(in the rows, 128 means zero)
Each path below is one point turned by a fixed rotation once a step. After each direction that follows a path, write how fast that rotation turns it, in deg/step (0 if it stays still).
Each turn is a multiple of 5 degrees from 10 to 175, or 0.
Each row of a path follows its step; steps can be skipped.
Rotation 1:
step 0: [126 123 129 122 124 129 125 126 133 134 133 123 130 121 130 125 129 144
 122 132 114 131 130 120 123 119 129 123 128 127 135 130 127 122]
step 1: [134 133 137 131 128 125 124 125 123 124 129 123 130 125 131 121 131 132
 119 125 137 122 122 137 125 137 119 125 135 128 127 132 139 121]
step 2: [128 132 126 137 134 123 130 115 122 130 123 137 137 130 130 128 129 131
 125 119 127 119 135 117 125 123 130 128 128 124 125 131 127 138]
step 3: [121 132 134 135 122 119 129 128 126 127 131 128 125 136 139 130 134 129
 129 138 126 132 124 130 138 117 128 124 133 126 133 129 120 120]
step 5: [142 134 118 130 116 123 125 125 138 131 130 135 131 131 133 124 121 126
 121 127 122 132 127 122 119 128 129 130 129 124 122 129 124 124]
step 6: [127 130 139 134 123 125 136 137 123 135 128 125 120 134 129 127 130 130
 132 118 134 130 128 123 129 132 128 125 141 125 116 122 128 124]
step 7: [134 128 130 125 129 125 137 117 127 126 132 125 130 120 127 141 129 122
 131 125 128 127 137 128 126 116 138 135 129 125 130 120 134 126]
step 8: [131 125 124 131 125 131 123 133 138 122 126 131 132 135 126 138 128 136
 123 129 130 135 122 127 132 123 137 121 133 138 128 135 132 118]
step 9: [134 119 137 121 123 126 125 123 123 127 126 125 136 130 130 129 125 126
 132 125 124 129 132 125 132 136 115 132 135 139 120 129 133 133]
step 10: [132 131 128 136 130 128 115 110 130 131 133 128 123 125 125 121 126 127
 137 122 131 132 125 120 129 123 135 129 124 129 125 124 122 124]
Speeds:
[124 125 128 127 126 128 128 128 127 131 128 128 130 128 130 127 127 131
 133 130 128 129 129 127 129 128 126 128 131 126 128 124 128 128]  115
Rotation 2:
step 0: [125 124 131 135 128 123 126 129 134 128 134 134 126 130 137 121 120 123
 132 126 130 133 124 130 142 128 125 129 136 137 133 129 131 124]
step 1: [120 125 133 132 128 127 127 124 137 128 126 118 128 125 128 127 125 121
 134 120 133 137 132 127 138 136 127 129 131 127 139 135 129 128]
step 2: [125 115 127 128 124 131 127 124 133 131 127 126 128 140 137 123 128 122
 130 127 140 132 128 131 138 128 127 128 134 125 132 128 121 126]
step 3: [119 129 133 133 132 132 128 131 139 128 126 120 127 136 129 129 129 123
 125 130 134 131 131 135 136 125 136 127 129 133 133 138 123 123]
step 5: [130 127 135 126 125 129 126 124 141 128 122 125 133 131 132 134 126 127
 115 130 131 134 136 130 129 131 127 133 128 126 138 136 127 123]
step 6: [126 127 125 126 130 123 127 123 140 122 125 132 137 136 137 133 129 125
 120 133 127 134 129 128 135 128 130 127 131 122 125 123 119 123]
step 7: [133 135 136 137 131 124 127 124 137 126 127 127 130 132 129 132 126 121
 124 136 122 140 133 130 132 124 126 133 131 133 129 128 128 121]
step 8: [131 127 127 134 132 126 127 130 135 123 131 128 133 128 135 126 128 123
 123 128 117 138 127 125 137 134 124 130 139 117 133 127 130 125]
step 9: [130 129 131 136 131 126 130 120 134 121 132 132 127 132 128 128 128 119
 128 125 134 137 133 131 128 129 119 135 129 121 139 127 124 120]
step 10: [121 128 124 132 137 131 131 126 135 125 132 127 124 138 133 128 127 123
 133 131 126 140 123 133 137 128 129 128 127 116 132 123 128 130]
Speeds:
[128 127 127 127 128 133 126 128 128 130 131 125 126 128 131 131 127 129
 129 129 129 125 128 128 126 127 130 126 128 128 131 130 124 128]  40
[130 129 126 127 131 128 128 128 131 129 130 131 126 125 127 129 129 126
 130 129 126 130 126 126 127 127 123 125 129 128 130 128 127 128]  35
[131 129 130 129 126 127 128 128 127 131 128 130 126 127 130 128 126 126
 127 131 132 128 128 132 126 125 126 130 127 130 130 128 130 128]  160
Rotation 3:
step 0: [134 129 129 133 122 121 131 127 123 133 128 129 128 112 140 128 129 127
 131 127 125 123 114 133 131 121 138 131 134 134 120 131 125 124]
step 1: [121 123 123 127 125 126 120 135 135 124 133 125 111 126 136 121 129 120
 132 135 133 125 129 122 124 132 130 127 134 130 135 120 132 133]
step 2: [123 129 131 117 126 129 125 119 121 133 119 129 133 132 133 132 125 122
 127 127 124 123 129 130 116 123 131 122 132 116 124 116 125 129]
step 3: [137 124 126 118 132 127 130 131 130 131 140 126 137 123 133 130 132 123
 142 126 125 133 130 122 136 120 132 130 118 130 123 123 131 130]
step 4: [126 131 129 122 145 119 123 122 133 125 121 120 123 120 124 128 132 132
 122 133 130 124 123 122 125 130 130 135 124 135 136 123 126 128]
step 5: [130 122 133 118 122 123 127 129 126 131 133 134 130 123 130 126 119 137
 121 129 126 133 127 134 113 126 123 117 121 132 129 128 137 125]
step 6: [123 134 126 118 118 126 131 131 130 132 120 120 122 121 123 123 127 121
 136 126 123 131 128 123 134 124 128 127 118 124 125 142 126 127]
step 8: [129 130 135 117 127 135 129 122 135 127 122 142 131 126 130 120 128 134
 136 123 126 128 129 126 128 131 115 128 140 133 127 127 132 127]
step 9: [124 123 127 125 123 131 123 132 134 132 133 119 130 134 121 128 127 140
 127 124 120 132 136 125 133 120 123 135 126 119 134 126 116 124]
step 10: [128 127 130 131 135 133 132 119 114 134 128 131 130 126 120 126 131 133
 120 130 125 123 143 124 136 135 133 128 121 131 130 132 135 132]
Speeds:
[125 128 126 129 126 130 127 129 130 131 126 127 126 128 126 127 127 132
 128 128 130 130 130 129 127 124 130 123 130 129 129 126 128 129]  95
